Each row has a name. Each piece below is followed by the name of the row it came from, unless a question asks for something else. Each question is about the rows just above it.

[ -7.4  -2.5  18.8  20.7 -14.3  19.8  22.0   5.5  20.4  -4.9  15.0   0.8
  29.0  12.9] = J913
[-11.7 -35.2 -16.9  15.8  -4.4  16.3 -40.1 -71.8  72.6  -2.5 -91.9 -31.8
 -26.8  54.2] = J58
[-40.1 -26.8  16.3 -31.8  54.2 -16.9  15.8  72.6 -91.8 -35.2  -4.4  -2.5
 -11.7 -71.8] = J338
[ 29.0  15.0  -4.9  22.0  -7.3  12.9   5.5   0.8  -2.5  20.7 -14.3  20.4
  18.8  19.8] = J823
[  1.4  19.1  -9.1  -1.9  34.5 -20.1  24.5  27.7 -27.8 -12.4  13.0   4.5
   0.4 -14.6] = J740
[ 37.6   1.4 -25.5  17.8  25.1  -4.6  10.6  24.8 -52.9  31.2 -27.5  55.8
 -18.6  20.9] = J901
Among the named rows, does one hold [ 72.7 -91.8] next to each other, in this order? => no
Put [ 54.2 -26.8 -31.8 -91.9  -2.5  72.6 -71.8 -40.1  16.3  -4.4  15.8 -16.9
 -35.2 -11.7] back in order: which row is it? => J58
Is [ 31.2 -27.4] printed in one of the named rows, side by side and in this order? => no
Does one of the named rows hold [-11.7 -71.8] side by side, in this order? => yes
Put [ 12.9  -7.4  -2.5  18.8  20.7 -14.3  19.8  22.0   5.5  20.4  -4.9  15.0
   0.8  29.0] back in order: which row is it? => J913
Which row holds these entries in another order? [ 15.8 -31.8 -26.8  54.2 -40.1 -35.2  -2.5 -91.9 -11.7  16.3 -16.9  72.6
 -71.8  -4.4] => J58
Put [-35.2 -16.9 -26.8  72.6 -71.8  -2.5 -91.9 -31.8 -11.7  54.2  15.8  -4.4
 -40.1  16.3] back in order: which row is it? => J58

[-45.8  58.4 -26.1 -42.7  73.8] = J448
[-40.0 -45.4 -30.7  52.0  59.8] = J234
[ 73.8  58.4 -42.8 -26.1 -45.8] = J441
[-42.8 -26.1 -45.8  73.8  58.4] is which row reordered? => J441
[-42.7  73.8 -45.8  58.4 -26.1] is which row reordered? => J448

[ 28.2  30.2 -27.5  11.1 -20.9 -19.2] = J715
[-14.9 -55.6  -9.2 -54.7 -11.4  37.8] = J595
[-30.7 -45.5 -43.1 -23.4  50.7  39.4] = J438
[ 27.8 -72.2 -91.6 -10.8 -16.6   7.4] = J653
[ 22.3 -14.6  -0.7 -27.3  19.0  22.7] = J489
[ 27.8 -72.2 -91.6 -35.5 -40.5  13.1] = J210
[ 71.1 -47.8 -33.7 -74.8 -22.0  53.9] = J938
[-14.9 -55.6 -34.6 -54.7 -11.4  37.8] = J791
[ 10.6   7.4  37.2  19.6  -5.5 -14.6] = J380
[ -0.3  17.3  16.9  24.3 -15.7 -30.3] = J49
[ 18.3 -15.1 -18.6   1.7 -18.5   3.9] = J793
Among the named rows, does one hold [-45.6 -43.1 -23.4  50.7] next to each other, in this order? => no
Among the named rows, does one hold [ 7.4 37.2 19.5] next to each other, in this order? => no

[ -7.4  -0.3 -10.9  20.5] = J984
[-30.3  77.5  -1.5  20.5] = J530
[-7.4 -0.3 -5.9 -6.6] = J531
Is [77.5 -1.5] printed in one of the named rows, side by side and in this order? => yes
Does one of the named rows hold [-30.3  77.5  -1.5  20.5] side by side, in this order? => yes
Does one of the named rows hold [-7.4 -0.3] side by side, in this order? => yes
Among the named rows, does one hold [-0.3 -7.4] next to each other, in this order? => no
Among the named rows, does one hold [-0.3 -5.9 -6.6] next to each other, in this order? => yes
Among the named rows, does one hold [ -0.3 -10.9  20.5] next to each other, in this order? => yes

